(in the rows, 128 means zero)
One hidden turn or mirror swaps the rows below in pairs. Which row is each named row swapped with?
The rows were stretched afterwards, more along some directions than others.
bugif: [128 137 125 141 121 119 140 131 103 134 149 144 178 110 114 144 116 142
 125 122 118]
Vezep: [125 136 123 121 106 152 142 104 117 117 136 136 134 122 116 122 112 132
 130 109 122]
gelot: [120 159 133 147 127 154 156 122  93 135 151 144 168 116 118 157 127 151
 136 138 148]
Zabub: [148 140  79 195 157 160 128 139  92  96 157 153 181 123 137 117 178 126
 170 116 160]
zosuf: [127 152 113 185 141 105 145 132 108 159 163 166 175 132 112 154 146 158
 151 170 141]
Zuzof: [105 152 112 132 132 108 103 105 134 152 141 169 129 138  78 154 118 163
 129 131 128]
Dez: [132 134 104 158 153 128 107 112 112 123 152 169 164 133 103 129 162 116
 166 114 137]
Tuget: [154 132 125 147 142 108 144 129  99  97 152 137 138 131 125 102 159 134
 146 127 113]
ruda: [ 98 191 138 141 117 163 134 130 115 137 152 157 138 141 126 125 122 142
 123 142 156]
vozap: [115 126 146 145 134 135 139 111 126 167 135 162 171 130 129 121 125 135
 135 159 134]
Ladid: [ 91 154 163 117 136 116 160 113 111 160 154 136 148 120 115 136 102 134
 130 157 136]
Sira: [130 163 116  81 114 147 116 119 145 131 146 175 132 139  78 114 134 147
 135 102 126]
puvo: [119 130 128 154 146 117 117 126 125 129 130 145 172 125 122 138 118 110
 127 141 117]
dezup: [109 167 128 145 145 105 132 124 115 118 152 152 138 121 107 144 148 135
 129 117 128]
laza: [112 120 136 169 162 105 123 145 129 172 140 132 195 129 152 145 110 136
 140 150 129]
zezuf: [136 116 114 163 135 123 156  98 128 145 161 153 173 126 133 107 122 126
 152 153 134]
Lud: [148 136 107 156 149 138 152 126 155 146 174 162 199 146 121 135 133 146
 149 149 133]
nibar: [140 155 114 150 139 124 129 150 136 157 149 172 166 142 115 152 141 166
 149 141 138]
gib: [ 99 179 138 116 135 163 115 117 133 137 113 153 127 124  90 138 138 146
 116 121 141]
sabek: [113 177 123 154 147 133 114 133 116 137 134 175 137 131 100 143 165 158
 137 130 144]
tovi: [134 137 130 142 119 130 139 120 136 143 159 147 159 142 117 123 105 179
 126 145 119]
gafen: [112 133 127 185 159 153 134 119 107 134 144 158 168 116 148 103 145 127
 150 143 152]
Sudi: [121 135 137 158 153 117 158 126 100 105 154 128 172 104 140 116 153 106
 148 129 134]
Dezo: [124 150 101 161 143 183 146 109 119 110 166 147 175 113 126 110 146 148
 151 112 148]
rolir: [126 167 123 123 129 123 131 124 131 142 141 172 152 116  77 153 148 162
 127 122 129]
navem: [120 162 143 110 134 122 109 138 112 140 140 151 145 132  98 142 136 154
 138 103 117]
salad: [104 134 143 169 135 113 121 125 100 167 139 128 178 129 144 131 105 132
 148 151 135]
niz: [132 166 102 145 118 151 104 115 131 123 150 184 133 157  87 140 143 153
 144 130 134]
todob: [139 147  93 178 148 160 119 120 120 105 135 173 146 135 127 117 161 135
 157 134 158]
Muben: [134 161 126 140 115 106 134 139 125 145 145 156 122 131 104 147 130 174
 116 118 101]
Tipe: [114 129 126 170 161 129 129 114 115 144 134 154 178 154 147 138 133 122
 150 159 129]
pasa: [ 93 156 155 125 130 115 131 113 108 164 144 137 148 133 119 150  94 140
 129 147 134]
Nofil: [143 141 116 155 145 167 162 131  93 108 171 133 187 128 158 104 149 130
 155 130 142]
Zov: [151 142 106 158 137 126 159 132 113 128 159 138 165 132 139 111 156 130
 144 131 127]
kire: [120 143 112 146 126 152 138 103 100 101 142 157 124 137 106 123 139 115
 146 131 141]
mise: [138 132  93 142 142 149 126 118 107 119 153 149 175 124 120 116 154 128
 167  95 134]
laz: [138 149 115 145 124 159 157 116 102 133 132 129 141 138 139 121 132 142
 143 131 143]
felak: [152 128 101 162 152 134 143 112 108 104 155 154 166 117 116 114 173 128
 164 114 127]
fisas: [ 91 168 150 127 111 144 126  89 114 137 127 159 127 110  94 112 131 135
 133 141 132]
dovuk: [133 131 107 177 145 130 130 129 105 106 139 144 144 151 145 129 142 119
 152 141 141]
lik: [105 139 147 111 145 126 115 109 130 152 140 150 176 127 113 128 114 134
 138 118 131]
Lodid: [137 145  96 165 123 106 107 158 132 124 145 161 168 148 119 148 133 143
 145 127 122]
bitu: [127 170 123 117  94 160 148 108 106 124 138 150 121 113  89 131 127 151
 133 120 142]
pilo: [118 127 102 155 120 133 138 131 136 131 141 146 192 104 126 122 123 139
 139 123 132]
Zolu: [135 127 117 165 114 145 164  97 103 123 162 142 169 103 117 129 122 123
 146 146 142]
lesib: [100 132 153 177 169  98 116 113 101 151 138 156 160 141 135 135 139 121
 154 160 127]
bak: [141 143  79 131 119 121 116 133 140 144 151 173 164 147  89 151 124 153
 148 122 136]
guv: [141 139 120 142 156 117 134 119  94  82 149 134 129 124 109 125 172 112
 155 111 127]
dof: [107 168 148 149 139 134 164 115 116 130 147 140 139 115 132 119 136 132
 126 162 151]
zopal: [122 151 140 117 118  92 127 124 161 160 131 179 132 144  89 149 114 153
 114 149 109]
rekog: [119 156 129 144 136 120 111 118 154 162 134 173 132 136  77 163 119 160
 120 141 122]
met: [135 143 160 119 124  86 152 136 139 133 145 145 139 127 105 148 127 141
 121 150 103]
venu: [144 141 104 124 123 114 125 118 145 121 164 185 130 126  85 121 148 145
 145 121 114]
vav: [123 132 124 145 132 144 134 142 113 133 134 110 137 135 162 101 108 125
 140 116 134]
Falan: [116 159 135 126 131 130 103 129 104 116 124 146 103 124  95 135 140 148
 118 104 122]
lev: [138 121 112 133 132  79 108 134 122 136 142 157 157 143  89 159 137 132
 147 111  90]

pasa pairs with dovuk
fisas pairs with pilo
gib pairs with Dezo
puvo pairs with tovi
salad pairs with Lodid
Zuzof pairs with Tipe

One hidden turn or mirror swaps the rows below in pairs. Which row is each named row swapped with?
The rows were stretched afterwards, more along some directions than others.
fuz: [129 141 137 125 105 136 115 133 117 146 135 119 132 175 136 134 147]
kem: [123 112 114 127 121 127 115 104 150 110 136 124 106 116 116 132 140]
tivum: [102 109 129 102 130  99 119 132 145 128 156 114 148 169 100 143 139]
beve: [136 136 124 149 127 134 113 116 132 140 107 133 128  81 166 123 119]
lus: [116 143 135 134 117 135 119 125 118 129 114 130 127  85 144 140 122]
miti: [ 99 138 119  96 137 106 123 119 135 136 151 116 147 145 110 137 111]
Zin: [138 104 149 120 100 133 114 112 139 157 131 131 161 144 141 109 155]
Vose: [127 137 141 122 111 128 113 137 130 149 123 113 174 155 141 105 138]
Kifu: [117 130 107 120 129 134 131  97 127 123 141 113 116 120 119 119 107]
gifeg: [162 149 122 134 138 128 117 126 134 126 144 131 112 105 128 142 107]
gedar: [161 129 126 127 125 126 102 136 122 159 143 140 124 105 130 141 123]
Tazer: [116 146 103 123 127 143 135 112 120 128 124 114 124 130 128 107  91]
Zetu: [132 136 138 115 106 127 110 144 123 170 128 120 147 166 146 124 142]
zepur: [123 115 145 133 122  90 117 144 150  93 120 127 128 143 121 145 148]
zute: [112 125 135 144 122 137 135 124 118 120 108 141 133 115 135 113 122]
zubug: [121 126 116 118 116 139 125  84 117 128 140 122 123 123 109 124 138]
Poz: [ 99 126 131  98 127 102 145 126 136 125 140 108 145 172 106 117 123]
Tufos: [170 139 130 128 128 131 119 134 128 145 130 136 120 114 141 122 120]
rar: [146 122 127 155 133 146 123 140 139 130  98 149 115 104 157 123 120]
moviv: [128 147 146 119 102 129 130 151 110 157 134 112 155 170 134 112 138]
dab: [115 110 147 124 123  88 117 136 158  80 128 126 124 136 116 138 154]
siz: [125 141 122 153 138 142 124 127 119 120 105 132 119 112 155 111 105]
Bos: [125 131 143 113  97 120 113 130 125 153 145  98 163 161 127 115 153]
rabun: [121 111 132 139 120 148 118 104 143 116 117 136 137  96 143 133 129]
Golu: [126 120 135 138 118 148 128 125 132 113 120 153  98  90 137 157 138]
povof: [111 123 124 109 137 101 120 128 130 141 139 125 139 160 120 141 118]
Tuti: [107 124 140 119 119  83 107 149 140  98 126 119 119 149 112 152 150]
seteg: [105 110 133 103 127 100 120 113 140 120 156 125 136 164  98 156 148]
Volem: [139 126 106 138 130 140 132 105 131 119 125 130 115 125 116 113 115]
pas: [120 118 143 149 111 141 127 119 143 113 111 147 119  87 142 132 138]
zer: [156 138 129 126 111 125 113 129 125 152 147 131 121 109 131 132 125]
peko: [155 153 136 123 118 140 123 136 127 139 136 132 134 138 145 140 141]
kuden: [129 136 112 128 136 139 121  90 127 109 139 106 117 120 119 129 128]
vol: [131 131 105 138 130 120 116 106 135 123 126 107 134 119 131 106 121]
vigu: [134 117 134 150 121 145 120 116 135 123 102 131 133 116 156 115 128]
Kib: [108 136 137 119 130 103 136 150 143  90 144 121 140 157 113 141 138]
Rak: [107 130 131 116 135 118 138 135 129 115 159 114 134 167  99 153 128]
lugof: [131 118 113 137 120 140 126 122 127 107 124 135 107 136 118 125 133]
dup: [123 127 101 129 130 123 108 105 120 125 133 125 128 118 114 120 112]
tas: [127 138 145 145 124 104 118 149 150  84 121 121 125 130 129 136 133]

povof pairs with Bos
peko pairs with Kib
zubug pairs with zute
zepur pairs with zer

